Each row is where one point has got to under a steady rotation. How many steps took it there?
The counts run from 0 to 190.
[128 126 127 112 159 132 139  96 153  48 167 155  87 134 142 112 140 125
  82 116 132 157 118 130 119 121 122 133 120 146 149 142 120 145 113 194
 166 147 100 152 127 149 117 152 160 156 154 122 106 152 145 137 108 132
 161 153 148 117  74 109 155 115  87 138 124 141 120 111 121 166 110 176
 183 115 124 109 121 152 182 178 158 122]	56
[114 117 122 124 146 127 152  94 129  65 186 170  98 131 157 126 121  91
  95 131 120 161 128 124 116  56 142 128 170 156 166 142 119  96  99 186
 134 147  90 147 136 144 129 174 167 138 154 114 116 161 134 122 106 144
 152 172 129 145  85 108 111 127  92 136 132 151 119 138 134 170 107 148
 172 122 124 104  98 124 153 151 167  83]	51
[133 156 112  93 116  76 119  87 116  91 140 127 113 149  79 100 150 126
  89 125 144 134 132 148 139 139 148 155 148  73 178 129 133 138 170 155
 151 137 160 119 136  78 165 137 133 154  98 126 176 114 118 136  99 138
 145 105 128 107 123 122 121  56 130 137 166 130 113  91  91 104 154 173
 111 150 124 114 139 154 140 170 151 151]	72
[147 150  80 121 110  79 122 143 135  96 147 144 126 143 120  96 140 123
 102 119 158 155 159 122 121 110 174 110 168  71 147 148 125 147 154 127
 159 119  92 129 134  97 145 218 136 140 128  81 171 101 141 103 112  95
 160 130  99 129 115 124 175  90 148  86 142  92 128  90 147 149 129 148
 128 128 126 146 125 149 107 156 157 149]	90
[123 170 157 133 126 100 152 104 158  83  89 146  76 139  95 126 115  88
 150 115  87 123 166 148  95 147 133 133 151 130 142 142  63 142 133 138
 119 143 106 111 132 106 160 146 110 129 166 127 137  88 108  99 145 126
 159 136  94 149 106 113 166 135  98 121 150 140 118  96 162 142  63 154
 144 125  90 100 101 144 104 177 158  91]	100
[142 123  95 123 146 107 149  96 126 110 149 160 115 130 156  77 131  87
 119 112  95  82 137 146 130 115 172 132 185  97 165 107  57 119 132 149
 130 119 127 153 169 125 141 169 128 149 172 124 148 135 129  92  94 147
 139 154 124 121 116  93 158 151 108 121 122 166 100 106 117 148 129 189
 103 134 131 116 129 121 145 154 197 151]	8
[113 161  98 119 117  83 113 104 151  94  89 144  83 171  84 143 125  98
 147 110 124 128 139 138 129 123 158 138 149 106 154 112 101 111 133 130
 114 142 126 108 115  86 162 153 111 114 121 133 192  75 102 118 123 126
 159 116  86 180 144 139 111 112 126 151 178 149  85 101 141 122 100 122
 150 145  78 131 102 113  86 162 172 112]	107
[151 143 101 122  92 107  93 117 132  91 146 154 146 152 108  98 126  88
  81 151 140 147 139 138 103  90 114 144 171  65 174 146 132  93 125 146
 146 107 125  87 163  59 162 183 151 137  94 102 161 116 122 107  99 121
 173 145 116 102 135 132 130  59 123 103 153 102 118 118 113 109 159 135
 103 140 109 110  93 137 118 144 140 123]	156
[147 124 120 118 127 136 135 109 165  72 114 179 101 137 103 106 141  83
 132  99 100 150 138 147 105 152 135 124 144 129 164 141  78 197 135 123
 157 150 105 150 155 132 118 166 132 130 154 125 127 100 141 127 148 149
 166 152 126 133 101 119 200 151  91 129 145 115 116  82 153 133  45 186
 136 127 109 111 135 147 142 157 149 146]	98
[114 138 105  99 156 124 143  80 161  56 180 156  82 120 101  95 135 134
  85  95 151 164 114 143 136 142 145 127 124 128 141 142 118 169 144 176
 163 149 112 160 109 138 115 143 153 155 143 131 134 120 154 150  97 135
 142 122 162 110  87 102 136  98 118 151 135 136 130 111 113 161  98 196
 184 123 124 114 147 156 160 159 154 150]	134
[134 147  91 137 108 101 116 113 151 108 145 146 110 152 104 135 135 102
 114 105 118 171 144 134  91 131 170 114 166 103 133 150 120 170 145 151
 139 119  87 100 172  97 151 201 126 106 121  99 177  99 150  94  80  89
 158 139 121 151 116 113 163 106 156  85 149  77 135 117 159 113 102 133
 129 115 115 137  96 139  82 154 154 131]	17
[118 140 123 111 170 148 148 110 163  46 137 172  71 124 126 126 139 107
  76 121 142 167 111 147 129 120 120 152 102 122 141 134 122 124 111 194
 181 156 121 118 125 137 123 134 121 158 124 160 136 115 113 141 136 160
 167 134 176 119 110 126 159 127  99 142 133 150 111  97 141 143  89 178
 158 131 114  92 148 143 160 157 175 151]	62
[150 127  97 104 119 110 111  97 128  73 164 163 131 168 101 125 149 114
  84 125 146 197 108 116 135  64 145  87 162  96 165 137 161 132 106 164
 140 126  79 140 137 110 125 177 165 149 117 124 194 150 157 118  90 129
 149 154 113 136 118 141 112  86 137 133 164 143 117 123 109 133 141 125
 188 128 123 142 123 127 134 115 169 126]	48
[124 158  89 136 110  60 153 109 113 121 157 131 106 154 132  99 121 103
 117 123 102 108 160 134 117 112 185 131 201  92 138 130  76 115 151 159
 126 109 119 120 151  88 165 190 133 142 161  93 158 123 128  86  68 101
 133 133  91 138 111 104 136 102 134  94 139 134 113 118 129 139 147 144
 107 133 130 123 102 119 107 166 183 119]	10
[107 162  94 130 102  91 113 106 165  83  97 138  94 158  88 125 117 131
 138 110 164 141 155 125 108 128 146 130 154  95 139 148 109 135 143 105
 128 141 110 128 108  82 154 167 133 128 110 102 179  63 118 154 117 142
 160 115  96 170 134 130 126  86 139 156 190 114  99  98 143 122  90 133
 178 149  78 140 116 150  84 162 134 108]	29
[109 148 129  99 165 105 158  81 126  76 141 150  82 109 133 106 118  93
  99 127 114 110 151 151 130 121 124 174 146 120 157 126  88  91 151 170
 141 155 163 121 129 109 160 129 123 155 137 156 130 117  86 133 133 180
 151 126 153 121 110 112 126 113  90 158 139 176  97 101 117 133  99 183
 108 162 119  85 142 144 150 169 175 116]	69
[130 117  95 108 114 147 106  95 161  69 108 175 109 143 103  95 123  92
 129  90 156 133 123 137 116 132 145 120 131 118 165 136 102 160 126 100
 126 158 120 161 123 118 116 164 133 131 107 118 163  82 136 172 132 167
 174 123 139 160 125 116 141 113 121 186 184 120  86 101 126 125  72 173
 168 155  89 142 139 141 142 148 134 153]	31
[107 127  93 145 135 118 134 113 147 106 146 162  99 133 153 108 120  95
 119 111 112 121 153 145  90 124 177 125 162 121 127 131  78 120 127 176
 126 104 109 110 162 117 145 203 116 117 166 105 118  91 132  87  75 102
 171 147 146 151 118  86 162 153 131 102 122 108 122 115 140 153  94 146
 122 108 118 123  82 124 119 179 193 117]	15
[136 114  66 113 129 113 120 115 141 100 151 162 129 147 142  87 143 115
 108  94 130 125 121 143 120 141 181 113 155  91 159 134  99 160 139 167
 149 117 109 161 166 134 112 199 128 131 153  97 146 132 175 103  71 111
 156 134 143 129 109 104 182 133 131 115 138 111 109  99 109 138 111 180
 125 118 133 146 129 138 153 153 187 183]	13
[148 172 133  95 105  58 129 123 137  85 125 144  94 148  68 147 138  85
 122 118  95 177 144 140 112 145 163 120 178 103 165 119 117 165 157 150
 144 156 120 108 150  97 164 169 124 119 120 109 161  97 121 104 135 107
 164 135  85 168  89 141 133 102 131  89 148 114 138  97 146 128  81 136
 113 133 110 129 106 144 103 156 143 109]	174
[158 116 100 134 143 119 135 111 138 103 146 155 123 143 176  77 141 119
 103 121 134 109 148 131 118 114 149 128 167  81 176 144  90 123 128 138
 141 121 104 163 161 127 122 189 124 154 166 102 139 142 149  84 107 149
 151 150 130 102 115 113 210 132  94 113 127 145 104  78 135 141 135 180
 116 138 140 121 137 125 158 159 179 162]	86
[116 140 144 122 139 100 134 101 152  83  96 142  64 157 114 136 135  97
 140 116  78 109 150 148 112 160 142 147 136 146 168 110  73 149 122 169
 124 150 124 128 142 129 164 139  99 122 162 124 116 117 107  89 135 120
 171 135 104 164 106 132 158 158  85 128 145 149  98  83 134 131  72 161
 125 126  98 106  94 135 139 193 170 100]	178
[136 133 135 101 145  93 130  62 141  89 138 146 116 156 105 118 140 139
  94 119 152 171 126 140 134 133 131 149 138  93 188 153 142 123 144 142
 152 167 134 140 140 101 154 112 124 143  71 146 201 121 131 138  99 184
 125 129 161  86 121 133 147  81 113 142 157 154  99  85 104  85 115 168
 121 151 139 110 145 151 137 155 160 139]	145
[ 82 139 120 116 159 136 157  76 162  53 163 155  65 113 129  94 126 124
 100 105 140 141 121 152 122 129 143 142 125 141 135 136 101 136 126 187
 152 139 128 137 117 142 133 136 140 154 149 135 110 111 129 149  95 141
 167 130 167 120  92  86 129 121 113 154 127 149 122 128 121 175  89 188
 177 131 116 103 122 146 166 167 177 127]	135
[108 148 132 127 103 119 119  80 144  81 117 142 104 142  82 118  97  79
 138 118 109 126 146 133 106 103 129 140 151 124 162 134  76 125 112 126
  99 128 132 109 131  87 160 148 141 116 120 122 167  82 109 147 124 150
 165 133 104 176 136 118  94 102 120 172 191 126 110 139 119 118  84 131
 153 153  70 106  84 123  95 148 141  80]	34
[107 180 119 121 135  93 143 117 146  57 155 144  72 146  92 154 128 134
  79 136 144 185 131 137 109 117 123 139 126 111 113 152 154 129 143 197
 170 134  87 100 104  94 155 149 144 152 110 127 151 115 118 127 106 109
 163 133 121 117 117 120 129  70 122 113 137 129 136 119 140 154 128 129
 193 119 103 101 120 158 115 173 148 101]	59
[156 135 112 126  98 102  91  68 139  80 128 141 120 179  78  96 154 129
 126 127 150 149 114 135 137  99 126  90 145  92 170 141 133 137 106 155
 113 107  93 145 104  96 126 123 141 139 123 126 204 143 169 110  85 125
 141 131  86 111 143 140 133  79 102 162 175 157 109 122  87 124 155 129
 196 131 109 127 115 120 137 123 155 133]	42
[160 131 122  92 123  93 122  99 148  82 111 162  95 152  75 121 162  91
 120  94  90 147 136 140 128 169 152 113 146 128 176 118 107 201 139 144
 153 171 125 165 158 138 133 159 127 134 131 128 141 119 160 114 134 132
 160 139 116 141  94 141 177 134 102 125 149 127 115  66 129 113  65 186
 125 123 109 125 119 147 151 176 142 145]	176
[155 109 103 121 128 136 113  96 134 105 138 169 132 137 146  78 153  86
  91 130 119 118 121 152 119 124 128 132 144  95 185 122  88 115 112 164
 154 113 126 113 184 118 141 164 132 139 122 145 145 139 142  87 105 145
 163 156 157  86 135 114 176 133  94 125 140 129 100 100 104 101 134 172
  86 133 133 101 119 121 163 144 193 169]	80
[133 125  99 139 137 126 129  94 108  92 132 156 105 153 146 126 114  71
 124 125  89  70 148 120 107  80 151 149 156 131 156 122  65 105 103 154
 106 127 122 148 148 129 141 182 134 132 155 122 153 145 101 139 115 172
 160 158 120 158 141 113 111 145  95 178 174 149  69 110 136 130  99 149
 148 144  70 105 116 110 121 166 152 116]	190
[138 122 102 125 138 144 132 116 128  91 133 167 103 124 135  89 142  56
 105 122 102  79 118 166 123 112 137 140 152  96 158 103  64 107 109 175
 135 108 131  98 163 108 140 150 122 139 133 158 141 128 105  98 122 156
 170 147 140 103 150 118 162 141 106 144 143 162  99 105 121 119 134 176
 102 144  99  95 146 120 138 141 188 171]	2
[104 133 110 113 138 129 123  99 133  83 141 141 100 135 133  76 125  94
  92 132 128  83 126 168 121 131 143 171 138  98 174 108  86  84 133 179
 133 117 173  98 143 107 156 146 111 142 135 130 115 115 105 114  99 131
 174 115 150 122 145 107 127 114 104 147 136 149  90 115  93 130 141 186
  98 141 106  94 106 119 167 165 184 136]	75
[134 145  94 117 110  86 100 101 142  95  96 149 101 179  58 132 154 102
 139  95 138 150 127 126 130 121 159 113 159  94 170 129 125 147 134 129
 114 141 116 123 119  97 140 158 119 112 103 122 203  87 123 129 120 138
 151 121  98 178 136 142 114  96 138 154 191 131  90  91 118 115  96 119
 164 154  90 152 125 132  92 145 151 132]	108
[ 95 154 121 118 164 130 153 120 162  49 153 165  61 103 134 129 126  88
  89 126 137 157 124 152 118 113 116 157 121 129 136 129 119  92 115 198
 166 151 128  83 124 115 154 137 133 157 122 171 123 102  92 132 141 163
 170 140 173 123 115 121 141 131 105 136 134 162 111 106 150 141  95 163
 147 130 104  82 144 146 136 151 178 130]	63
[150 113  81 134 141 138 117 100 112  91 124 166 114 166 145 116 136  65
 124 116 101  88 121 129 117 102 149 141 147 127 167 113  89 130  95 137
 114 138 118 169 160 144 116 192 138 127 134 128 166 155 118 142 123 187
 158 157 140 152 134 116 133 142 111 185 172 148  70  94 122 115  94 161
 153 143  79 123 143 120 136 156 148 158]	189
[154 106  94 105 143 135 120  94 129  77 172 182 129 146 117 109 152 112
  85 120 138 187 105 120 139  66 145  81 160 120 178 137 139 139  93 166
 140 144  87 163 147 134 104 170 170 136 118 130 163 156 163 131 103 148
 156 163 136 127 110 126 121 109 118 141 154 142 116 118 104 144 120 151
 179 125 136 134 131 123 165 112 167 143]	49
[116 172 117 121 125  74 163  90 133  66 182 143  93 133  90 144 131 126
  89 109 139 189 131 124 131 106 164 124 158 106 117 156 128 156 158 166
 160 146  96 142 109  99 141 154 170 161 137 118 166 113 138 147  84 119
 127 128 119 121  91 105 115  56 143 131 156 131 157 136 132 158 114 149
 196 124 126 120 136 165 112 151 137 104]	132
[140 141 104 109 154 132 140 119 164  48 147 176  85 125 112 130 152 129
  69 108 156 188 104 141 130 132 117 131 104 111 146 136 151 152 120 188
 188 152 107 118 119 126 118 139 142 164 101 149 153 116 130 140 124 141
 167 124 164 108 114 131 164  95 121 131 148 128 122  91 136 137 111 171
 171 124 116 113 161 162 143 154 161 168]	61
